(in the rows, 128 means zero)
Y: rows in 5 groups, each row roughly a mix of its group's directions
Y (213 x 13)
[[150 140  62 104 121 135 142 138  87 175 115  76 109]
 [164 126 166 117 135 157 171 140 132 125 193 176 157]
 [ 91 180  89 115 114 158  63 152 125 146 127 119 160]
 [108 159  96 127  93 144 121 125  87 152 156  79  67]
 [111 209 130 108 162 175 129 133 136 124 176 136 137]
 [117 128  78 128 124  64 102  93 109 181 117 103 102]
 [125 127 151 132 115 140 129 128 197  89 106 196 155]
 [159  92 132  89 107 189 151 135 154 176 118 167 122]
 [138 139  76 142 139  91 116 185 166 168 102 162 145]
 [172 168 105 165 187 143 140 134 129 152 165 157  96]
 [107 119 137 133 115 138 149  92  96  63 107  59 122]
 [ 93 125  57 119 156 118 128 100 112 128 152 149  66]
 [105 183  91 117 108 129 140  86 127 143 166 102  70]
 [101 134 111 149 134 111  60  91 122 140  77 102  85]
 [157  70 145 134 158  73 119 145 120 150 161 114 179]
 [165  79 136 139 148 166 102 176 135 113  79 146  92]
 [166 122 161 140  91 178 174 156 105 119 173 116 158]
 [155 118 121  83  86 171 190 156 163 136 135 154 137]
 [132 137 150 108 140 170 124 130  85  52 165 144 160]
 [150 114 124 154 126  80 157 174 119 162 180  96 167]
 [163  55 144 152 137  88 167 121 137 118 104 141  88]
 [131  89 103 173 111 112 121 171  92 168 160 172 103]
 [ 90 142 154  82 144 146 124 151 101  69  91  84 127]
 [168  86 158 128 124 116 202  98 127 118 162 120  94]
 [ 67 132 150 170 140  65  90 116 124 102 105 112 127]
 [110 122 156 126 151 163  83 118  92  66 165 143 164]
 [109 129 122 131 142 122  92 190 163 190 117 174 133]
 [110 193 146 116 101 134 129  82 113 100 191 120 138]
 [141 121 123 157 138 131 169  67  56 104 132 101 124]
 [ 87 187  98 121 127 147  57 144 127 139 115 123 160]
 [104 143  95 144 145  59 119 125 182 168 103 117 104]
 [131  87 122 130 135 129 174 171  94 132  58 164 130]
 [100 132  84  88 123  80 150  96 101 123 141 102  70]
 [148  85 113 136 135 127 167 147 140 162 182 114 194]
 [ 85 124 124 173 142  85 108 142  89  95 121  79 166]
 [171  92 164 147 120 101 189  96 124 124 152 125  82]
 [ 91 168  87 110 124 163  69 169 129 142 112 133 162]
 [ 70 146 125 103 145 158  79 162 132 130 113 139 188]
 [147 138 134 145  65 161 195 114 117 129 160 140 163]
 [178  98 129 142 138 110 193 112 126 118 178 129  85]
 [149 182 103 136 178 149 147 172 119 136 166 175 133]
 [112 121 133 103 113 108 133 109 135 197 155 101  58]
 [153  89 108 111 188  87 144 159 102 163 163 125 150]
 [130 118 175  80 108 124 132  95 125  93  97  62 150]
 [174  64 141 120 120 133 162 185 137 147  89 139 140]
 [103 171 157 128 110 121 149 115 113 137 215 155 115]
 [108 130 103 134 118 121 146 112 163 148 155 220 106]
 [109 158 169 131  77 132 113 100 115 158 202 123 132]
 [ 94  96 131 119 151 123  62 145 185 100  90 134 141]
 [100 185  98 115 146 160  81 154 118 137  91 145 172]
 [134 158 113 142 215 148 131 154 164 125 161 152 123]
 [ 92 135 133 160 145 101  80 122  86  82 136  71 141]
 [168 168 123 136  75 138 181  99 146  93  98 117 157]
 [140 117 119 117 140 114 121 190 168 178 124 194 124]
 [ 84 146 104 133 127 112  72 101 118  72  76 131 120]
 [161  73  94 132 133  85 178 108 117 157  96 103 151]
 [ 86 170  95 109 135 167  68 153 145 133  91 130 154]
 [ 65 104 111 117 155 138 104  94  92 151 156 161  85]
 [105 181 147 130  67 155 139 109 124  84 102 108  90]
 [168 123 189 146  93 161 135 141 174 135 126 141 180]
 [185  74 134  96 163  86  90 112 130 149 110 118 143]
 [114 111 142 168 118 120 163  85  61 139 157  82 130]
 [157  73 119 106 163  75 120 157 123 163 162 153 155]
 [ 79 103 129 159 140  57 129 144 115 142 110  80 152]
 [105 101 115 110 201 124  62 122 126 127  89 140 130]
 [ 95 169  84 107 131 169  74 168 146 142 129 119 162]
 [148  76 146 140 118  90 137 123 144 125 166  98 200]
 [127 130  95 108 143 101 119 177 178 157 107 193 114]
 [139 166 107 110 108  99 127  77 166  97 176  81 139]
 [129 113 107 152 189 130 144 197 143 100  81 130 123]
 [175 159  98 129 179 142 179 151 116 129 171 159 135]
 [111 204 140 129 160 182 111 113 133 137 165 142 101]
 [161  70 121  97 134  80 129 169 113 158 160 128 166]
 [139 189 112 135 137 135 142 113 168  95  66 154  92]
 [133  32 131 108 105 108 165 151 136 111 120 121 137]
 [ 92 163 120 137 122 177 140 114 181  89 101 174 104]
 [200 147 130 135 115 157 165 162 139 164 128  88 160]
 [173 149 100 126 156 134 182 162 104 126 185 162 137]
 [140 169 111 150  92  83 160 121 142 145  88  97  72]
 [110 155 139 151 145 118  95 116  74  54 144  96 139]
 [ 75 186 143 159 123 122 127 140 120 110 196 119 105]
 [149 101 160 142  86 190 162 161 113 122 146 138 176]
 [137 117 173 127 126 129 134 139 187 112  99 188 179]
 [103 170 146 152  73 119 104 121 124 146 201 111 118]
 [131 102 150 155 131  86 144 174 104 161 194 101 146]
 [135 124  70 135 109  76 162 133 163 182  94 124 134]
 [116  88 149 106 165 132  49 115 151 120  85 124 111]
 [106 157 137 151 109 190  92 114 151 115  60 141 132]
 [159  87 121 105 144 113 136 131  62 167 153  91 167]
 [ 77  92 150 106  79 127  89  91 109 117  81 112 132]
 [ 82 124  67 102 152 117 134 118  88 157 142 159  81]
 [106 165 114 104  66  88 132  69 128 137 165 120 128]
 [172 131 173 147 123 112 129 150 156  84  95 106 189]
 [ 99 183 133 121 171 163 112 139 118 135 197 142 152]
 [127  86 154  95 155 104  52 114 142 115  95 125 101]
 [131 103 168 159 138 171  92 128  81 110 174 121 174]
 [165  89 152 121 143  89 163 166 108 155 179  92 142]
 [102 148 141 158  86  98 158 119  97 152 201 122 109]
 [ 88 175  85 105 136 164  71 143 116 128  98 139 159]
 [ 82 196  80 127 135 162 112 131  83 133 133 120 106]
 [139  79 187 125 150 135 151 141 166  95 136 179 153]
 [133 140 114 126 121 110 122 153 127 197 136 211 131]
 [158  86 120 113 139  84 140 174 104 146 145 143 194]
 [137 113 185 107 142 115 142 161 165 106  87 161 182]
 [147 148 130 103  84 106 161  60 117 132 168 104 164]
 [156 146 168 115 129 172 153 134 175  95 106 138 189]
 [ 98 178 131 154 125 166  96 106 135  96  60 147 120]
 [ 73 120  97 114 192 132 113 109  84 127 149 137  87]
 [ 88 203 171 122 141 158 102 101 110 137 156 131 146]
 [180 160  94 146 191 128 168 148 146 124 155 151 109]
 [158 111 163 150  81 171 156 139 143 142 180 154 167]
 [149 160 120 146 131  80 161 127 104 156  90  86  71]
 [ 90 124 121 125 120 106  67  87 102 102 102  77  98]
 [158 141 126 127  83 117  95  96 128 198 169 144 159]
 [116 210 114 126 163 174 109 144 145 138 168 137 125]
 [ 90 181 135 168  91 163 118 127 172 104 101 134  94]
 [142 173 120 150  91 145 213 133 112 114 141 139 155]
 [140 157 137 178 188  62 128 122  96 140 149 131 129]
 [124  98 179 112 147 188 115 136  80  92 153 146 153]
 [ 82 128 106 167 112  77  79 108 121 112  95  84 129]
 [142 136 160 114  91 194 149 147 142 113 109 163 185]
 [133 147  97 166 110 102 124 118 103 137 183  88  66]
 [145 169 116 150  88 175 197 122 104 140 139 106 152]
 [119 141 147 149 119 150 151  77  61  81 142  90 124]
 [ 85 149 122 134 145  48 100  87 125  98 119 114 108]
 [168 111 151 128  91 112 158  64 107 101 135 133 182]
 [165  81 143 111 155 173 119 153 128 103  74 161  95]
 [ 96  99  77 130 137 107 127 127  79 136 163 142  63]
 [134 103 137 157  75 124 142 154 113 175 192 120 163]
 [132 139  49 111 116  82 150 129 158 154  83 118 121]
 [ 95 202 153 132 182 154  95 123 144 138 135 128 158]
 [115  84 111 125 138 114 162 183 142 100  62 124 100]
 [126 113 116 179 146 109 112 116 122 182 170 194 133]
 [121 115 170 106 134 160 123 124  77  67 178 113 152]
 [137 143  64 143  87  79 155 125 177 157 126 113 140]
 [111 153  61 130 114 111  74  96 132 107  88  98 110]
 [134  84 138 141 189 159 144 168 119  97  74 112 128]
 [133 106 174 108 143 198 118 137  86  91 153 153 150]
 [105 155 125 145  97 163 125  48 160 106 137 132  93]
 [159 121 191 153 100 111 125 120 168 148 124 153 190]
 [107 222 116 110 146 173 104 119 127 129 127 129 146]
 [ 99 177 120 118 121 119  99  48 115 150 159 118 154]
 [141 147 115 123 117 100 116  69 152 151 177  76 168]
 [138 111 151  86 143 115 129 131 112  91  86  47 138]
 [149 179 134 136 199 169 149 149 135 154 145 148 158]
 [107 156 122 137 121 162 107  98 154 112  94 206  95]
 [132  86 125  99 181 154 105 124 147 120  51 122 142]
 [ 99 136 148  78 146 180 133 147  98  83 104  80 118]
 [138 145 155  69 121 139 159 116 126  89  99  62 148]
 [138  87  75 137 155  78 110 112  93 171 129 101  99]
 [113 166 153 156 128 176 134  87 133  82  70 143 148]
 [ 96  80 119 108 157 135  53 125 175 133 121 146 115]
 [120 138 125  91 117 129  90 172 181 161 106 189 131]
 [ 95 110  77 119 127  97 117  81 111 155 154 132  64]
 [154  84 163 140 132  84 184 107 138  97 158 132  89]
 [ 94 108 152 108  71 151  93 110 121 143  60 112 141]
 [164  61 134 100 145 137 115 127 173 138  85  87 149]
 [120 120 175 101 184 147 118 125 103  92 181 164 146]
 [168  91 170 116 134  97 145 127 192 106  97 140 164]
 [171  79 136  84 152  90 106 161  86 164 126 119 133]
 [ 92 173  96 115 145 169  71 153 133 148 104 127 170]
 [111 205 125 130 155 188  91 122 139 159 126 125 136]
 [117 166 115 101  84 103 152  53 103 119 145 114 157]
 [160 116 149 113 108 186 180 165 132 125 152 167 164]
 [155 102 174 119 152 117 131 132 183 108  89 148 187]
 [106 189 106 153 142 181 133 104 138 110  74 151 109]
 [ 94 191 161 124 161 166 102  69 121 132 127 122 127]
 [ 91  80 151 111  89 100 105 109 123 110  64 112 154]
 [120 125 194 132 141 128 113 120 182 126 109 174 182]
 [172  85 137 101 168 158 107 104 126 157  94 183 123]
 [150 129 199 111 140 105 150 177 173 108 106 100 136]
 [ 87 127  70 116 141 106 123  65 123 131 144 173  98]
 [129 175 115 153  75 157 191 151 111 146 152 157 124]
 [151 109 171 124 142 170 169 156 104 119 168 171 171]
 [ 83 112 141  95 180 141  75 153 113  99  84 135 112]
 [ 98 160 151 114  88 110 138  79 122 144 193  96 151]
 [165  61 127 119 163 149 102  98 119 161  77 140 126]
 [145 123 159  96 126 128 129 120 108 100  94  40 153]
 [119 181 114 117  93  99 155  68 112 106 179 117 135]
 [121  96 129  96 162 114  43 125 128 140  93 136  96]
 [ 99 117  58 154 129 121  96 116  99 130 151 142  66]
 [113 128 124 123 157  93  44 114 138 117  76 143 107]
 [171 118  84 119  88 187 144 142 154 153 116 163 157]
 [105 149 167 188 160  84  97 120  93 118 122  96 103]
 [108 181 122 131  66 155 155  99 153  81 110 116 108]
 [127 109 133 153 147 109 131 147 116 188 205 101 101]
 [ 84 106  85 132 141  96  97 103  82 163 143 134  78]
 [140  90 117 161 184 136 129 196 139 138  82 119 136]
 [127  97 126 120 152 132 131 211 177 112  84 127 124]
 [163  79 156  72 118 156 152 120 132 115  74 134 159]
 [135 146 106 166 139  64 150 136 153 188  95 122 102]
 [ 76 176 113  97 106 164  75 153 147 120  93 131 141]
 [ 92 115  83 126 107 102 104  88  95 169 148 125  72]
 [155  79 137 131 122  75 136 121 130 138 178  89 181]
 [ 82 174 106 110 120 167  66 156 124 141 107 133 165]
 [ 99 172 106 118 130 111 112 131 115  89  84 199 106]
 [178  89 162 154 131  98 184  83 103 134 130 127 103]
 [157 130 128  82  76 175 171 124 136  93 162 152 147]
 [112  67 106 107 157 119  70 144 128 177 163 122 133]
 [133 140  79 121  71  94 149 102 180 153  93 146 113]
 [153  89 143 110  83 197 109 106 129 172 114 138 105]
 [ 88 208 118 116 153 166  84 110 115 130 138 136 142]
 [152 147  81 172 101  76 146 124 159 183 120 113 125]
 [140  38  94 117  90  96 144 150 111 117 133 125 130]
 [134  86 131 176 184 143 132 185 104 151 105 146 109]
 [110 121 131  90 138 154  57 117 102 122  67 138  98]
 [186  85 143 154 146 114 180  80 123 143 129 110  99]
 [167  97 164 149 114  95 184 103 124 120 167 129  80]
 [166 150 178 155 111 180 134 174 172 111 128 125 152]
 [147 135 198 151  79 147 129 131 144 114 133 146 189]
 [ 96 172  84 150 136  65 106 119 146  95  91 117 114]
 [ 65 139  84  95 134 124 121 102  85 127 138 127  71]
 [159  63 126  90 124  90 146 138 128 135 175 102 170]]
one row of each group, then the others: which group is each in?
[120 136 146 140 134 135 158  90 108  69 158  55 132]  (132)
[ 88 185 106 113 111 157  68 154 115 135  99 146 156]  (143)
[ 89 142 150 170 150  51 128 136 108 107 141  87 136]  (70)
[146 104 130 160 118  85 135 128 113 149 168  76 194]  (15)
[162 117  75 177 104 107 118 133 151 182 142 169 115]  (63)

[ 83 156 132 158  76 153 117 102 190 100 137 124 106]  (15)
[166 145  77 134  71 134 164 131 174 163 107 147 128]  (70)
[132 103 130 134 148 161 136 147  78 110  56 174 109]  (132)
[159  61 137 125  90  93 170 149 129 120  77 131 137]  (143)
[103 139 127 147  59 164 158  86 155  98 154 145 152]  (15)
[151 173 101 157 106 157 207 113 142 142 155 129 131]  (15)
[133  74 104 138 172  95 176 176 149 133  94 121 118]  (132)
[ 89 105 120 103  56 131  79 125 114 138 103  96 157]  (143)
[ 99  83 177 111 118 167  91 114  78 100 137  96 133]  (70)
[105 115 164 114 151 178  88 123  89  67 131 155 148]  (70)
[ 77 103 154 118  74  93  91  94  85 111 125 119 144]  (143)
[141  80 123 121 164 148 113 174 156 120  54 118 136]  (132)
[ 70 144  71  95 161 133 125 117  86 152 123 156 102]  (63)
[ 96 170 128 107 125 162 113 113  82  85  67 116 107]  (15)
